The rows of R fall into 3 groups, and each row is roughly a mix of its group's hidden directions.
R:
[[ 46  -7 -43  27   0  -2 -12 -31  44   7]
 [ 18  -9  10 -29  19   0  -1  60  -7 -49]
 [-12  -3  -8 -43 -51  31  22  31  23  16]
 [ 43  39  -9 -24  31  45 -27   6   0   1]
 [-24 -45  -6  34   1  -6 -19 -27 -19  50]
 [ 15  31 -24 -12  17 -53  31  -8  41  -8]
 [-36 -42   0 -30 -29 -10  37  -5 -23 -30]
 [  4 -11 -26 -51 -24  -7  -3  39 -13 -45]
 [-29 -17  28  15  25  52 -16  22  39  -4]
 [  0  -6  23 -18  32   7  28  16 -69  -3]
 [  0 -17  58  14 -28 -31 -20  13  28  29]
 [-57 -27  27 -22   1  34 -20   7   6  32]
 [ -3 -28  -3  38  -2 -50 -34 -25   2  35]
 [ 21  32  18  -9  36  39  -5  47 -21  23]
 [-20 -30  35 -14  -2 -20  24  29  31 -47]
 [-13   9 -25   8   6 -50  39   3  46 -26]
 [-11  15 -35 -55 -30 -29   2 -37   0  -9]
 [ 30  -2  37  27 -35 -16  45  32   3 -18]
 [ 11  54  10 -49  28  -9  -2   0 -18 -32]
 [ 10 -41 -50 -27  19 -33  28  11  -4  22]
 [ 37 -17   4  21  37   4   7  41  50   6]
 [  8 -12   5  40  14  30  -6  -1 -55  43]
 [ 11  47 -21 -27 -39  42  20  21  -3 -15]
 [-10  32  13  57   3  26 -13 -27  33 -25]
 [-29   7  28  17  45  -8  21 -30  -4  49]
 [-17  -5 -43  12   8   0   2 -57 -20 -43]
 [ 14 -28 -44  17  28 -13  -8   2  43  41]
 [  8   0   7   6 -56  32 -49 -32  -5  10]
 [ 26 -13 -30 -38  -3  46 -22  43  -6 -12]
 [  4 -34   0  63   5  20  35   9 -12 -29]
 [ 58  26 -13  43  11  19 -12 -22  -2  26]
 [ -2  22 -55 -59  -4  -5  12   1 -23  -6]
 [  9  -2  23 -75 -10 -27 -14  -1  -6  22]
 [-18 -31   0  41  -9 -21  -3 -21 -47  41]
 [-17  32 -47  29  19   2  28 -23  42  -2]
 [-13  43  39  -4  11 -39   6 -42 -28  -6]
 [ 33  10  -9  48  34  31  -2  26  31 -23]
 [-17  13 -41  30  23  -3  40 -23 -39  25]
 [ 15 -11 -24  18  -3  50  22  47   2  35]
 [-33 -24  33  -6  60 -13 -24  -8 -13 -21]
 [-23  11 -18 -21  -3 -53  39  -8 -42 -16]
 [ 20  15 -14   8 -53 -53  22  18 -18  15]
 [  9 -12  35 -20 -57   8 -50 -15   3   0]
 [ -7 -45  -6  48  18 -10  33   9 -16  39]
 [-32 -48  28  -5 -31   8   0  11 -27  42]
 [ 42   7 -43  17 -21 -50  21   0  -9  18]
 [-19   6 -29 -14  62  32 -32 -13 -19   5]
 [-28 -15  22  -4  53  37   6  10  -2  44]
 [-19 -27 -31 -20  28  46  29   4 -25  31]
 [-49 -32  -5 -10  47  21 -17  -5   6 -35]
 [-22 -15 -55 -32  24  16  31  28 -13  17]
 [ -8 -46 -16  -4 -60 -22   9   8   3  34]
 [ 18 -14   2 -39  22   2  12  12  31 -64]
 [ 62   3  11 -10  24 -50  13  15  -6  15]
 [-30 -46  31 -29  -1 -47 -10  17   4 -20]
 [ 16  -7 -38 -10  -6  35 -11  44  35 -38]
 [-26 -15  39 -27 -30  30 -40  12  14 -30]
 [ 21  -5 -20  34  64   0  -4 -35 -20 -11]
 [ 16  -1  62 -25 -15 -19 -30 -19 -26  22]
 [ 25 -37 -35   8  -8 -20  54  10 -20  25]
 [-42  12  52  25 -13   9 -19 -43 -10   0]
 [-16  33   2   1 -38 -15  22  26 -45  40]
 [ 44  14  35  52  -7 -16  -3  20  22  25]
 [-30 -31 -28 -10  58  25 -16  13  24  -6]
 [-39   2 -11  -8  33  37  14  11 -57  -3]
 [-25 -19 -16   8  57   6 -20 -19  -8  48]
 [ 29  -7  63   7 -17 -18 -29  15 -16 -32]
 [ 34  -3 -30 -22   3  -5   3  46  45 -32]
 [-32 -30 -37   0  21  44  16  40  18  -2]
 [ 19  36  -5 -20 -48  25  38  21 -29  -8]
 [  5 -60  12  -9   0 -40   2  -4   4 -48]
 [-22 -41  48 -17  22 -10  23  31 -30  -7]
 [ 24 -21  31  55 -11 -11  -3  13  -2  49]
 [ -2 -28  17  47 -38  26  26   7 -40  10]
 [ -2 -16   1 -46 -45 -19  44  31  12  -3]
 [-38 -12   8   4  34  -7  34  -6 -53  31]
 [-14  30  46 -17 -27 -45 -17  27   9 -21]
 [  7  24   8   9 -76 -25   7  17   1  15]
 [-33 -62  20  -1 -31 -22 -24  -6  12  18]
 [-13 -33   9  31 -19 -29  14  -9 -62  10]
 [-39 -37  -9 -26 -32 -16 -21 -11  43  20]
 [ -7  34   0 -63  27  -1 -27  -6 -28  21]
 [ 28  19 -23  21  44  41  -8  23 -13  36]
 [-10 -35 -22 -33 -38 -34  15  29 -27 -24]
 [-30 -27   4  29  29  -1 -38 -29  -5  47]
 [  2   9  22 -33 -39 -22  26  38  -7 -44]
 [  6  55 -20 -26 -24  16   9  28  28  35]
 [  6  31 -13 -28 -21  19  33  -6 -57 -25]
 [ -4 -23   7  16  43 -63 -12 -11 -30  -6]
 [ -2 -27 -38  30  12  25   3 -28 -18  54]
 [  1 -16  14   9 -21  68 -10 -21  30 -28]
 [-45 -35  18   9 -25 -33  20  18  -9 -40]
 [-31  17  48 -24 -10 -14 -48 -16  23 -16]
 [-18  17  17 -28 -55  30  -9  30  35   2]
 [ 27 -11   1  17  27 -66  -9 -14  -3 -36]
 [ 15 -40 -29  35  28 -34   1 -31 -27  16]
 [  7 -32  32   8 -14 -18  -2  -9 -62  35]
 [ 15  -2 -12 -41  18  43  26  13  21 -48]
 [-21  24  35 -47 -34  -8 -28  10  36  -7]
 [ -2   8 -31   4  20  39 -34  21  51  25]
 [ 28 -26  -3  63 -23   4  25  13   1  31]
 [-22 -28  12 -11 -63 -11  25  21 -31  11]
 [ 12  32  16 -36  35 -28 -12  16  41 -32]
 [ -6  -6   5  -4 -64 -41  23  24 -26  16]
 [ -6  47  27 -23  35  15 -23   0  -8 -47]
 [ 67  -6  -2   7  -7 -29  -1  28 -34 -21]
 [-14 -22 -57  -8  -9  -1  35 -35 -26 -25]]

Here is one row from each group, named. Which group is each of the other rows in?
[  3 -13  -3 -37 -43   1  53  35 -19   8]
<32>
[-16  15 -27 -29  14  55   6  12  18  46]
<73>
[  7 -18 -35  56  27   6  37  28 -13  -6]
<91>

[  5  -3   3   9   6  72 -16 -26  36 -16]
<73>
[  2  -1  31  60  -1 -18 -25 -34 -28 -16]
<73>
[-45  10  57 -19 -18  32 -10  17  -7 -17]
<73>
[ 39 -12  11  45 -25  -4  36  18 -25  32]
<32>
[-17 -21  -6   4  41  19  25  11 -49  43]
<91>
[-11 -37  19  44  16  40  -7  14  32  28]
<91>
[-16  16   3 -33  -3 -58  27  -5 -36 -26]
<91>
[  6  23  26 -22 -41  34   9  18  27 -46]
<73>
[-11 -27  12  17 -11 -55  28 -26  -2  44]
<91>
